A: several groups of rows, each row roughly a mix of its group's hidden directions; one row fits no group:
A (109 x 10):
-54 -10 6 1 26 -69 -8 -8 3 -28

-2 -1 -25 19 56 4 23 56 25 -30

6 57 -9 48 6 37 37 19 0 23

11 -52 -49 31 -22 -41 -25 5 -13 -8

-11 -28 -12 -7 -62 -17 48 20 -6 -34

-26 19 3 2 59 44 -26 14 -41 16

4 -36 43 -16 -25 13 -18 12 3 67

-31 -15 43 -21 -3 52 10 -23 -20 46

34 -1 -18 62 -33 -18 -29 -2 -37 -18

-24 34 35 -3 -20 26 -39 50 9 -32

22 -18 -52 8 -33 -34 13 24 -51 8

16 -67 21 -15 1 43 -31 -4 -32 3

52 -46 26 -5 -16 -20 -41 10 -15 35

-48 -20 25 -26 66 0 -10 28 9 -6

8 40 -52 -23 23 7 -13 -54 0 26

72 -2 -22 7 -16 -23 -29 36 -27 -3

-10 -53 12 -38 6 1 -29 22 -17 56

-42 -9 74 -33 6 -3 18 -13 -1 18

-35 24 -5 5 -56 36 -24 -34 33 5

23 32 5 44 37 15 -28 -25 37 38

38 -19 2 0 -17 -77 -18 11 -11 -26

-15 75 5 -8 6 -17 47 -22 -14 -6

35 -17 -23 -32 -33 43 34 0 38 27

-35 26 43 27 15 0 31 35 -42 24

-17 -43 22 -37 35 47 1 -29 31 5

-25 -21 72 -37 -13 -6 6 -14 31 12

-15 38 4 -27 38 21 32 22 -47 36

-23 -65 23 -56 -13 12 9 7 17 9

-26 -2 3 68 -30 -38 -33 12 -18 -10

-21 -44 -19 -33 59 18 13 -1 36 14

11 43 35 -38 6 65 4 19 5 -4

4 2 -22 -46 41 14 11 40 -34 43

-19 35 9 -28 67 -27 -25 -20 19 13

-44 -46 21 -2 34 -17 42 28 6 28

-28 43 24 -13 -23 16 20 26 33 54

-25 -7 -32 -47 -42 -13 30 23 21 -39

42 -15 -50 -36 -28 8 -36 -18 -6 30

5 -38 -42 25 9 15 2 -30 -65 2

-12 -17 -42 3 23 50 9 -11 -29 -55

-7 24 -11 -59 60 -33 12 9 10 -3

-1 29 -23 49 24 -13 3 -37 14 56

27 -41 17 1 10 49 -37 2 10 51

12 -29 14 -10 -40 62 42 24 0 13

58 14 -23 23 -22 49 -21 -18 2 31

-10 27 18 -45 43 40 -6 -7 36 35

-24 -10 -10 -45 -6 -7 70 11 -33 -17

-26 -24 -33 -39 41 16 23 -40 -4 37

-3 -21 -59 -4 -43 -39 23 -6 -11 -36

-60 -22 -16 18 -43 1 4 29 -28 -34

-9 -2 44 27 -51 -43 43 10 10 1

43 36 37 17 17 18 -49 18 28 -18

11 -12 20 39 25 -27 -46 -18 55 15

40 -21 -21 -31 -8 32 -35 3 57 16

44 3 41 1 39 43 8 8 -2 47

3 -13 -15 28 42 1 11 68 32 -24

-1 7 59 9 -6 -29 -24 43 45 -18

-12 63 45 4 3 -39 5 -11 18 -34

49 13 8 46 18 11 -5 -27 -47 33

32 54 20 41 -9 8 -25 -3 -50 2

-24 -10 11 -13 -52 37 -6 51 26 -31

40 21 10 -49 42 29 23 32 3 23

54 31 36 22 -35 32 12 25 -24 10

-10 42 29 2 -10 -37 4 -4 -48 -52

22 -16 -21 -27 -13 -49 61 14 -21 -21

-21 51 8 -39 -35 5 23 33 -19 -38

19 43 -28 -39 9 32 9 -56 17 -14

-25 -12 -26 46 32 -34 -3 10 -34 -47

27 27 17 -1 -40 67 23 -7 -10 29

78 40 3 -5 5 -23 15 -9 7 26

-28 -47 -22 -17 -32 -55 17 22 24 12

-19 44 26 -6 27 -13 51 -2 5 -52

14 14 1 34 -12 9 50 54 26 37

-24 -12 0 -8 0 -63 -22 25 43 -41

3 22 -5 -30 4 -53 35 25 -46 -31

-4 -19 -66 10 48 29 -24 -26 1 -2

23 -40 43 35 -8 23 -16 56 8 -5

18 16 1 -19 -33 74 -11 26 30 12

7 -4 4 64 -40 -37 -30 -33 3 -6

-8 40 38 -5 -10 -15 -8 15 -5 -74

-22 -38 22 -26 -38 25 -16 52 29 20

-4 24 -15 75 -3 -26 -30 -3 -22 -28

19 18 12 -61 9 -29 23 12 52 -20

26 -23 -13 35 -3 -16 -42 22 44 47

1 9 49 -56 -35 -8 -2 -12 -28 38

-25 -27 60 -28 -18 -1 -40 -41 2 5

9 -21 11 -74 -29 -20 -18 -23 -20 25

45 42 5 -13 -22 1 -47 16 -8 -48

-22 20 -25 -29 25 57 47 -24 -2 16

-18 -6 19 -36 55 18 -49 3 -8 -38

-31 -44 -11 11 -24 -17 -27 -5 66 -13

-19 -11 38 62 -22 -1 28 32 14 32

-25 -33 14 -13 -27 -9 -3 9 -46 -65

13 -51 -20 15 31 6 29 26 -21 -54

33 -29 14 38 48 -34 -19 -24 13 33

-40 -22 3 38 -22 61 -24 -4 -32 -5

23 36 0 34 -20 22 -36 -29 25 -51

19 -30 28 45 -42 -32 0 -14 46 10

15 34 9 40 -23 -18 55 45 15 -12

-20 38 -29 43 43 6 46 4 -15 -24

17 30 -55 57 5 -23 -8 8 16 30

-12 -64 31 -36 -10 26 -8 -7 -36 -25

23 42 -10 -19 25 -48 18 -7 42 -38

27 49 9 -27 -19 -55 19 27 4 -30

20 -6 57 -24 -17 -45 -26 21 39 5

-13 -70 -19 16 -7 39 -18 -3 -24 32

-8 -13 -11 -79 23 2 20 -31 -4 27

-8 -16 30 60 -53 -30 -17 -7 12 -15

-18 -51 9 16 -13 -23 49 4 48 26

-3 -10 -25 -23 -29 -38 34 -67 -1 -9
one row of each group, then the others: which group is each in?
-10 -12 -33 8 -60 -25 37 -47 1 -5 : (98)
7 -8 32 -41 -44 3 10 -47 43 19 : (20)
16 -22 0 27 -29 -58 -10 -10 -53 23 : (108)

14 -48 -28 -67 16 -2 -27 -4 8 19 : (20)
33 -3 29 12 -11 -34 -46 24 -4 -57 : (108)
-37 -52 0 54 -2 0 9 -26 34 19 : (20)
-9 -77 -17 3 31 -28 6 -7 32 8 : (98)
38 -11 27 -2 -55 5 -44 33 20 22 : (20)
-7 -73 -43 5 -5 4 1 -5 -3 45 : (108)
29 -51 -9 6 27 -51 -16 -40 14 16 : (108)
-55 23 -39 -10 -1 33 -50 -14 -1 -19 : (98)
22 -14 -26 -39 15 6 47 19 58 15 : (20)
-10 -18 -11 -56 25 12 -35 -16 -47 33 : (20)
12 2 6 -13 -68 -35 28 -41 -9 22 : (20)
